(in the rows, 100 means zero)
Where one turn sends some rows of the set: a few examples, then the rows asked:
zana:  88 106 107 114 106 128 111  86  68  94  81  82  98  99  93 110  82  84 114 108  90  80 105  92
gem:  90 107 113 136 108 100  83  92  85 120 114  98 114 130  80 113  84 111 119 112  84  93 108 106
Rata: 108 129 108 129  94 100  92 101  77 111  74 101  86  84  96  89  95 119 104  93  83  72 120 107
fuf:  92 119 109 139 112 101  86 101  84 121 109  99 117 125  83 112  82 117 123 115  90  98 106 104
Duguv: 109 118  90  93 120  99 100  99 121 118  94  71  98 108  98 128 103 105 112 124  68  89 126 102
gimu: 117 128  99 118 119  94 102  90  93 107  78  76 111 105  88 124  74 117 126  82  82  87 122  91
Sape: 104 125 100 119  88 101  97  89  93 125  58  72  94  87 102  86  96 116 111 102  93  63 100  98
zus: 112 124  94 114 125 100  99  99  90 103  88  72 103 112  92 124  77 112 124  79  87  82 125  88
Bipo:  99 138 101 123 128 118 124  83 101 117 100  95  77 110  88  96 100  93 130  98 107 105  95  93
luva:  95 118 111 110  75 122 112  85 100 118  89  99  79 110 118  98 101  96 106 126  89  94 116  96
vik:  92 109 103 113 115 126  97  87  92 117 110  84  77 125 105 120 102  90 118  94 100  84 134  97
feno:  93 122  95 124 112 114 110  89 125 119  99  84 103 105  77  95  97 112 114 150  83 102 108  96
zuru:  97 130 102 110 114 102 109  98  83 120  85 105  88  81  85  86 108  96 123 109  90  64  80 108
pido: 103 122 115  98 104  87  94  94  91 135  83  96  83 102  98  88 118  83 103  92  95  74 103 100
tapib: 110 126 114 106 102  87  99  97  94 135  85  98  80  98  97  88 124  85 109  92  90  73 100  95
bafef: 106 132 107 138  93 102  91  96  75 113  72  93  83  83  97  97  95 115 107  99  91  69 119 114
Mive:  77 120  90 126 106 120 112  96 102 106  95  80 103 106  79  97  96  91 118 146  81  92 110  92
nilis: 111 115  79 109  98 106 105  97 114 125  86  79 108 114 100 143 108 103 119 126  77  78 106 102
Daf: 108 123  79 100 101 103  99  95 114 129  88  75 113 113 102 141 103 109 113 121  77  78 113  94
Nusa: 102 113  95 115 133 120 100  95  93 106 101  70  90 122  93 127  95 102 118  83  93  85 132  98
Ral: 105 117 107  84 138  99 108  84 106 114  93  81  77 101  98  94  95  87 106 122  79  92 119  92
los:  98 125  98 121  88 106 115  90  96 136  86  99 121 117  94 118  92 101 119 104  90  82  76  85
lafi:  89 126 107 144 123 109  97  90 102 116 109  92 104 126  78 112  91 118 129 104 105 101  98  98
burod: 108 108 112  99 106  96 100 111  81 128  95 106 109 111 105 119  82 100 102 116  65  81 109 105
nek: 110 130  97 124 106 105  97  87 121 129  87  92 100 106 100  93  89 136 110 133  82 110 103 100
pugu: 114 119  85  92 112 104 108  93 117 118  96  66  97 110  96 129 105 109 112 126  73  84 127 101
dazi: 103 123  97 114  90 106  99  89  90 132  57  77  95  87 107  90 101 122 113 106  93  69 100 106
lotag:  82 113  88 120 111 121 110  88 108 107  91  84  96 102  79  95 101  91 118 151  85  98 106  94
lapu: 104 113  99  80 130  94 105  89 112 114  97  77  79 101  98 105 100  95 105 123  72  94 124  97
sut: 110 129 105 112 107  85 105  99  89 140  89  98  82 100  90  90 122  81 113  96  88  63 107  99
Rinon:  92 123  94 124 112 114 105  87 126 117  95  84  97 113  86  89  99 118 116 148  82 103 110  97
Vuleb:  91 112 103 116 112 131  95  89  93 124 108  80  82 123 113 125 103  91 106 101  99  83 130  98
bavot: 100 130 102 123  83  95  93  83  91 123  64  69  91  85  98  89  97 113 108 108  91  61 112 103
fol: 114 130 100 123 105  94 100  87 114 128  79  93  97 108 104 102  77 141 110 126  85 105 106 106
Bebut:  96 128 106 136 127 115 114  85 105 114 101  95  85 111  84 100  99 101 137  98 111 105  93  90
laz: 100 124 102 117 121  95 104  90  79 139  88  98  86  89  81  84 110  94 110 112  89  61  83 106
Nozug:  97 120 113 146 121 110  96  91  94 114 111  92 104 126  76 108  89 117 125 110 106 100 105  98
nudi:  97 123 104 110 119  96 106  96  78 124  88  98  84  84  84  84 106  99 115 109  89  64  79 105
vid: 100 129 110 127  95  95  93 101  74 107  71 106  94  90  92  90  95 117 106  93  85  69 123  98
soza: 103 114 101 114 127 115 102  98  96 116 108  73  88 124  95 130  93 100 115  84 102  84 132 100

lafi -> Rinon
Rata -> nudi
Where do these go?
feno -> pugu
zana -> los
laz -> bavot
vid -> zuru
gimu -> Bipo
Daf -> vik
nek -> lapu
Mive -> nilis

